Rotation paths and how fast each direction turns (deg/step)
Each turn is a multiple of 5 degrees from 10 to 175, or 0.
Each row of a path follows its step; steps can be skipped.
Rotation 1:
step 3: [ -7.8  -6.3 -15.8  12.1  18.7  -1.6  -5.4   1.3  16.4  10.3  19.0  -4.7
 -17.6  20.3   1.1   9.4 -17.5  -9.6  -5.9 -16.2   2.7  -0.5   0.5 -10.0
  -3.5   0.7  -4.8  -4.6  10.8  15.1  15.9   7.3  -8.5  12.0   8.1  -9.8
  10.7 -21.3 -19.6  -1.0   1.6  -1.8  -3.9   8.1  -7.1   3.3   3.2 -18.0
 -18.1   7.4  16.1  18.2  15.4   4.0  14.2  10.5   0.7  -8.1  -4.9 -21.7
  11.1  -6.5 -14.8  20.8]
step 7: [ -7.3  -0.7 -13.8 -11.3   8.9 -11.8  -1.4   8.0   2.6  -6.6  23.7 -13.3
  -7.0  11.8   5.9 -22.2  10.4 -14.2   8.8   4.7  24.5  -5.1  17.0  22.5
  -1.5   5.2  -6.4 -18.5 -11.8  23.3   4.2  -1.5  -5.7   1.2   5.6  21.3
  27.9 -17.4   8.8  -8.4  -7.0  12.2  -9.9   4.9   7.7 -13.9   7.2  -3.2
  -1.0  -1.0  -4.9   8.0 -19.9   2.9  -3.3 -14.0  -7.4 -13.3  -3.2   4.1
  -5.5  -6.2  -5.1 -12.5]
step 9: [ -2.9  -0.2  -0.4   0.4  13.3  14.0   2.1  11.5   3.3   1.7  17.5  -4.4
  -6.9  -2.6   8.9   3.9  24.4 -28.5  24.3   8.4   0.4 -25.0 -12.5  -2.2
  -5.6   1.8 -16.8  -1.3 -10.8   3.8   0.8  21.0  -4.8  -1.9  18.1  -3.7
  15.5   9.7  -4.9 -20.6   2.8  15.3 -10.5  13.0  -3.2  10.3  19.5 -12.0
   5.4 -18.5   7.0  -4.5 -14.8  13.0   3.3  -0.8  14.1   6.5  -5.8  -9.8
  -9.4  -4.2  12.3   6.9]
step 11: [ -9.9   8.3  -7.8   9.3  27.3  -1.9  -1.7  -3.0  20.8   8.7   7.0  16.1
 -10.9   3.5   4.4 -12.1   0.9 -10.4   7.0  15.8   3.4  -3.6   6.5  11.7
  -1.3   9.5   3.5   7.2  -2.4  23.3  -5.6  15.8  10.4   6.2  15.7  -7.0
 -10.8  -5.0  -0.4   6.6 -11.8 -19.3  -2.6   7.5  -4.0   4.5  23.1  -3.1
 -11.2  -2.8   1.6   1.8  -1.3  18.7  16.6  26.5   4.9   1.3  -7.5 -21.6
  -7.5  28.9   7.8  -4.8]
step 12: [  0.2   8.0  -0.1 -23.1   8.0   4.2 -20.1  -2.1   9.0   9.2  -7.8  -1.0
  -5.5  -7.6  15.1  24.9  10.9   5.5   1.9  16.5 -15.6 -17.3   0.5 -11.2
   4.4   6.6  13.2   5.0  -3.0  10.0  -0.5   1.4  25.8   5.6  24.3  -3.9
  23.2  15.1 -26.1   1.3  -2.1  -0.7 -13.0  -7.7  -6.9  -7.7  -1.6  15.1
   4.6  13.4  -4.6  -5.1  -2.9  18.2   7.4  -2.4  10.8   1.9  -7.7  12.1
  10.7  -5.5  20.7  -0.8]
step 18: [-16.2   0.7 -12.0 -13.5   6.0 -21.1   4.5   1.3  -6.0   2.0   5.2   7.4
   1.6  13.8   5.4  -6.2 -12.7  -7.5   3.9  -9.2   7.0   7.9   4.3 -11.8
  -1.4  -0.4  -5.4   4.4   7.5  17.9  21.4 -15.2  17.3  30.7   0.6  12.7
  15.1  -6.4  -8.0 -19.5   7.6  17.0  10.2 -10.7  -4.3  10.6   8.0  24.1
 -16.8  19.6  -2.6  -3.7   2.2  15.0  10.6   0.3 -13.3   2.6  10.8 -11.5
   7.1  -3.7   3.0  19.8]
step 20: [-15.1   9.8  -0.4  -5.8  17.2   3.3 -28.6   2.9  -6.1 -24.5   0.7 -11.6
  -4.3   1.0  -5.4   4.6  -8.2  -8.1  12.5  -0.5  24.3 -21.1   5.5 -18.9
 -14.9   0.0  -5.5  -6.3   1.7   3.1  12.7 -19.1   6.9   8.1   1.9   3.8
  15.9   0.5 -31.9  -0.2   1.5  14.6 -11.4   3.5  10.2 -12.6   0.0   9.4
   8.8  13.0  19.4  12.0 -13.0   5.0  14.4 -15.5  -3.3   9.3   1.0  -2.4
  -1.7   3.4   7.4  -8.3]
Directions:
[-0.9 -3.8 -4.3  3.0 -2.8  0.7 -2.0 -1.8  5.8 -1.0 -4.0 -1.3  4.6  1.5
 -2.0 -4.4  3.7  5.5 -4.6  1.3  7.3  2.9 -3.2  3.8 -3.1  2.6  0.2 -0.3
  0.3  1.5 -1.9 -3.3 -2.5  0.0 -0.8  1.9 -1.2 -0.9 -3.3 -1.4  3.4 -1.2
 -1.0  1.3  3.5 -6.2  0.4  1.1  2.2 -2.5  7.3 -1.0 -3.7  0.2 -1.1 -2.4
 -2.7  0.8 -5.9 -1.0 -0.8  5.8 -3.3 -5.4]
115
[ 2.5  0.2 -4.1 -3.4  4.3  0.5 -1.4 -3.5 -4.2 -2.0  4.3 -1.4  0.1 -5.3
 -0.5  4.2  3.6  1.8  0.7 -3.1  0.5  0.7  0.3  0.0 -1.5  3.0 -1.1  3.1
  0.4  5.5 -5.7 -0.8 -5.1 -2.8  0.7  1.5 -6.4  0.0  1.9 -0.5  5.8 -4.2
  1.9 -3.7 -2.9  4.5 -5.2 -2.6 -2.6 -2.9  7.7 -1.4  1.6  2.9 -0.7  2.3
  1.2  0.8  2.8 -5.8  1.5 -0.8  4.2  0.1]
60
[ 4.8  7.1  2.5 -2.1  2.6 -5.0 -2.7 -1.7  2.2  1.7 -0.3 -1.2  5.8  0.0
 -3.0 -6.2  1.1  2.9  1.1 -0.5 -2.9  1.2 -5.0 -3.1 -1.9 -1.0 -2.0 -1.9
  2.5 -4.0 -1.6 -3.7 -5.7  2.7 -0.9  0.9  0.6  3.5 -1.6  1.5 -3.5 -1.1
  2.1 -7.6 -1.7 -1.4  0.7  1.3  4.6  4.0 -4.0 -2.9  4.3  3.4 -5.5 -0.3
  5.5  0.6 -3.4 -1.3  2.2  0.0  2.4 -0.7]
175
[-0.8  0.7  1.7 -0.3 -2.0  0.7 -4.8 -2.6  5.8  1.8  7.1  0.5  2.7  3.3
 -0.3  4.3 -1.0 -2.9 -1.7  3.2 -1.3  2.8 -4.7  1.0 -1.8  2.0 -2.7 -1.0
 -5.1 -0.8 -0.7 -0.7  4.2 -2.7 -3.2  1.4  1.0 -0.5 -1.5 -0.5 -4.9  1.7
  2.5 -2.4  0.6  8.2 -5.2 -4.0  0.3  2.9  6.7  3.1 -4.5 -4.4 -1.5 -0.7
  5.1  2.6 -2.8  3.5 -0.4 -2.9 -4.1  2.0]
110
[-1.3 -3.9  0.0 -1.5  2.4 -1.1  4.2 -3.6  5.8 -4.2  0.8 -1.6  0.2  3.9
  1.5 -2.9  3.3  0.4  1.5  2.4  2.5  6.4 -3.8 -4.6  0.4  3.6 -1.0  2.3
  0.8 -6.0  3.5  4.3  4.0 -2.4  1.7 -4.5 -5.0 -2.5 -2.3 -5.3  4.5 -0.6
  1.9  3.2 -0.9  3.3  2.5 -4.9  1.8  2.1 -2.0 -0.3  5.9 -1.0  0.6  2.5
 -1.0 -4.7 -1.2  0.4  3.2 -2.2  5.8 -1.0]
55
[-0.4 -0.7  1.8 -1.0 -0.2  7.3  0.3  1.9  0.1 -1.4  1.0  3.2  0.3 -6.0
 -0.9  3.8  2.6  4.4  1.5 -0.8  6.6  3.5  0.7 -0.5  1.9  4.0 -0.2 -2.3
  5.9  2.7  5.8  3.5  1.9 10.5 -2.4 -1.5  4.6  2.8 -0.8  3.0  3.3  0.6
 -1.6 -3.6  1.9  0.4 -2.4  0.8 -3.2  4.7  0.6 -1.3  2.2 -3.1 -4.2  3.1
  2.8 -1.1 -1.8  1.6 -0.7 -4.3 -1.6 -2.5]
170
[ 1.1  2.0  4.4 -2.4  0.1  5.2  0.6 -1.2  3.3  0.3  0.5  1.2  8.1 -5.4
 -5.5  2.1  0.1  5.6 -0.6  5.3  2.2 -3.4  1.1 -2.7  1.8 -0.1  1.7  0.2
 -3.8  1.3  0.2 -1.5  5.9 -1.8  0.1  1.0  0.0  3.9  2.2 -1.4 -1.6 -1.9
 -4.0  1.4 -2.1 -0.1  7.3 -1.3 -0.5 -5.7  2.2 -0.1  3.4  3.5 -0.6 -4.4
 -3.6  3.6  1.9  4.0  4.1 -0.9  2.7  5.9]
100
[ 2.9  2.0  2.8 -4.4 -1.6  3.9  0.7  1.2  3.0  0.2 -5.1 -1.8 -2.4 -1.3
  4.5  3.8 -1.1 -1.7 -2.5 -6.3  1.2  2.3 -0.1 -4.0  1.5 -2.5  1.4  2.5
 -1.2 -3.4 -1.1 -2.4  4.4  3.4  2.9  8.3 -4.7 -2.7 -2.9  2.1  3.4 -5.0
  2.9 -3.2  8.0  2.6 -0.2 -1.3  1.2  2.4 -2.0 -1.7 -4.4  2.8 -1.1 -5.7
 -1.3 -1.1 -0.2  1.3 -2.8  2.7  2.1  3.6]
175
Rotation 2:
step 2: [  5.8  16.9  -6.5  20.6  22.2  14.2 -18.6  16.6   4.7 -20.2   0.9  14.3
   2.4  21.2   3.4 -10.3  -8.0  -3.6   9.6 -14.3  12.1  -9.5 -12.1  -8.0
  26.3   4.8  -0.4  31.2   0.6  -4.9   5.6 -32.2  27.2  -4.4   3.5 -12.3
  15.1  -9.0  -4.9   2.0 -10.9  -0.6   7.2   2.2 -15.0   6.5   5.3  14.8
  -8.6  -8.4  -1.1  -3.7  14.1  -7.9  -2.2  -4.6  16.1   9.5  -2.4  -3.7
  13.9  -6.3  -7.8  30.1]
step 5: [  9.6  18.7   4.8 -13.9   0.6  12.1   1.6  -0.4   3.9   5.3  17.7 -13.7
 -13.6 -13.7   8.4 -29.0 -12.2  -9.8   1.9   2.3 -22.5   7.9  -2.5  -5.6
   6.3 -13.6 -12.9  14.4   8.4 -11.1  -8.8  13.0   6.1   9.8   6.7  14.5
  -0.3   2.3  37.1   0.6  -0.4   7.9 -10.7   1.5  15.1   2.1   8.3  33.8
   7.9  -1.0  -4.2  -1.7  -9.6 -12.6  10.0  -3.0  21.9  -1.8 -17.4 -17.9
  10.0 -17.2  15.3 -28.5]
step 11: [ 17.7 -18.3  15.7   9.7   5.4   9.2  -5.3   7.8  -3.8 -15.9 -18.5  -7.5
   1.1   6.6 -12.7   3.2   8.7   8.9 -25.8 -10.6  -4.5  -2.5   7.3  28.9
  14.4  -6.7 -25.7  -9.5  18.7 -13.0   7.8 -13.4   2.1 -12.7  16.2  -1.6
   5.8 -15.3  13.9  -3.3 -12.8 -13.1  -4.5  13.5  18.3 -16.5  17.3  -1.7
   7.1  14.9  11.9 -13.2  -3.7   6.8 -22.4  18.5   2.3  20.1  -1.0  -3.9
  18.8   0.1  -2.3  25.2]
step 17: [  2.2  19.1  -7.8  -4.8  16.6  12.6  -5.0  21.6 -21.1  -8.9  14.8  -2.3
   0.1 -15.7  -1.5 -23.1  23.5  -5.9  -3.0  -2.0  -1.1  23.6   5.6  -3.7
   4.2  16.8  -7.6  -5.1  -6.5   8.4 -23.8  25.4  12.6 -29.9 -14.8 -15.4
  -0.9 -12.0  -3.0 -18.9   5.3 -23.1  -7.6  -3.1  -5.7   3.0 -15.5  14.7
 -23.0  -1.2  -5.6  11.7  12.7 -19.1 -15.8  -6.1   0.2  12.3   6.5   8.8
   8.3  -4.1  -2.5 -10.8]
step 19: [ -3.3  -6.5   6.7 -19.9  -3.5   4.3  15.0  -6.0  -7.3  -9.7  -4.3 -16.6
  -0.5  -2.7 -32.4  -1.1  -5.5  10.4   4.2   3.9  -6.2   7.5 -10.2  11.8
   3.5  14.8 -23.8  12.3 -10.9  -0.9   5.4 -25.8   6.5 -17.0 -18.7  -6.2
 -19.2  20.3  -1.0  37.3  -7.0  -7.7  -1.5   6.2  -5.7   3.0  28.3 -19.3
 -12.0  -8.6   7.4 -12.6 -12.2  -9.0 -10.5   2.6  -5.5  22.4 -17.6 -12.1
  -0.2 -16.8   2.5  -0.4]
step 21: [ -9.0  12.5   0.0 -12.6  -2.5   1.6  19.1   2.6 -18.0 -11.8   4.2  -5.6
   3.8  -5.8  17.4 -18.5  -0.9 -14.9 -30.3 -27.0  17.4  -2.1 -23.6  -8.2
 -20.8   7.6  -3.8  10.4 -12.6  -5.6  -8.4  22.2   6.0  15.8  -3.2  -0.5
 -24.8 -19.6  16.1  17.3   1.8   0.1  28.3 -15.0   1.7   1.3  -4.1  19.5
   8.9  12.3 -10.4  -2.1   7.8   6.2  -4.3  -1.9  -2.1  -4.4   4.0  -7.4
  12.8 -11.6  26.4  -0.8]
step 23: [ 12.6 -30.7  -0.9 -12.0 -20.6  -2.6  11.7   4.0  -0.4 -39.5  -7.6   9.3
 -22.7  -9.4   4.1  12.7  17.3 -14.9   8.7 -12.1  20.6  -5.8 -12.9   8.4
  -0.8  10.3  -1.0  -0.5  -1.7  -1.7  -3.6 -10.2 -10.5 -10.7  11.8   0.9
  24.7  17.4 -20.4  -2.8  30.4  -8.0   0.8  -1.5  20.4  13.5  21.0   4.1
   0.0  -4.5 -14.5 -10.1  -5.7  -5.6   2.8  -2.5   0.2  19.7  -2.4 -14.5
 -12.2   1.6   3.4   2.3]
Directions:
[ 3.1  2.7  0.1  3.0 -3.0  3.9  1.2  3.3  3.0  3.7 -1.8  2.0 -3.4  2.3
 -0.3  3.4 -4.0 -0.4  5.8  5.5 -4.7 -0.1 -6.6 -2.3 -3.0  2.7 -4.3 -4.5
 -3.6  1.7  1.7 -1.7  0.8  0.8 -2.2  2.2  1.5  7.7 -4.1  2.1  0.1 -6.3
  3.4  0.8 -2.7  5.7  4.5  0.2 -1.8 -3.6 -3.5  2.2 -3.7  1.4  0.6  0.2
 -2.4 -0.1  1.8  4.2 -1.9 -0.5  0.8  1.5]
70
[ 0.5 -2.7  0.8 -3.1  1.4 -3.9 -1.5  2.3  0.4 -0.7 -1.8  1.9 -0.1 -3.8
  1.5  3.8 -1.6  0.2  2.0 -1.6  0.0 -5.9 -3.1  0.2  0.5 -1.6  3.5  6.1
 -3.6 -5.1 -5.8  2.9  1.8  3.3  1.6  0.3  6.1  2.0 -1.2 -6.2 -2.2  0.1
 -3.5  5.5 -6.0  0.9 -1.7  5.5  4.0 -6.1 -1.0  2.2  0.1 -3.2  1.1 -0.9
  3.9  4.2 -1.3  4.1 -1.9 -4.7 -1.4 -2.4]
140
[-0.4  0.9  2.4  3.7  6.5  0.6  1.5  2.6 -1.9  0.6 -9.0  2.3 -4.0  4.6
 -2.5  0.4  0.6  3.0 -7.6  2.6 -1.3  0.0 -0.1  1.2  0.7 -3.8  6.1 -0.8
 -1.1  3.1 -1.9 -2.0 -3.1  0.4  1.4 -1.7  0.7  4.8  0.5 -8.7  5.5  2.0
  1.7 -1.8  1.1 -0.3  1.6 -1.2 -0.5  3.7  0.6 -1.9  0.6  2.6  0.2  3.6
 -1.6 -1.8 -0.6  0.2 -4.4 -7.0  3.8 -0.6]
25
[-3.5  2.5  0.8  5.5 -0.8 -3.5  2.1  4.5 -5.6  1.6  0.1 -5.6 -0.8 -3.0
 -2.3 -0.5  0.2 -0.1  2.1  8.7  4.3 -0.5 -2.9  1.2  5.2  0.7  0.1  2.3
  4.5  3.2  0.4 -3.3 -0.5  0.0 -3.1  1.2  3.6 -2.3  0.8  2.0 -0.8  0.7
  3.3  0.8 -1.9  5.3 -7.2  2.3 -4.6  4.8  6.2  4.6 -0.8 -1.5  3.7 -0.6
  2.5  3.2 -2.9  1.0  1.4 -2.1 -0.8 -0.4]
25
[-2.8 -2.7  1.1 -5.8  5.3  1.0 -3.2 -2.8  0.8  4.6 -2.6 -8.2  1.6 -0.8
  8.8 -0.1  0.9  2.4 -0.5  2.4 -3.6  4.0  1.0  4.6 -4.3  1.0 -1.6  1.9
  5.9  0.8 -0.8  3.9 -0.2  1.2 -1.4 -4.0  1.7  3.2 -4.5 -2.6 -2.5  0.5
  6.0  0.3 -1.2  3.4  1.1  2.4  0.8  4.9 -3.9  0.1 -0.9 -0.3  1.3 -5.3
 -1.8  1.1  3.7 -3.9  0.7 -0.1 -0.6 -0.6]
90
[-3.7  0.4 -0.5  2.9 -2.2 -2.0  2.0  0.0  8.3 -0.5 -2.7  0.7 -4.5 -5.0
 -5.8 -3.9 -1.9 -3.9  1.2 -2.1 -0.6  2.0 -2.9  1.9 -4.0 -2.4 -0.3  5.5
  4.3  1.3  0.7  4.2  3.5  4.9 -0.9  5.4 -2.4 -0.6 -3.1 -3.1  2.3  2.2
  1.6  3.9  5.8  2.6 -3.8  1.3  0.3  0.6  1.1 -2.2 -0.7 -0.9 -7.5 -3.1
 -4.7 -1.6 -2.2 -0.2 -3.7  2.1  0.9  2.1]
45
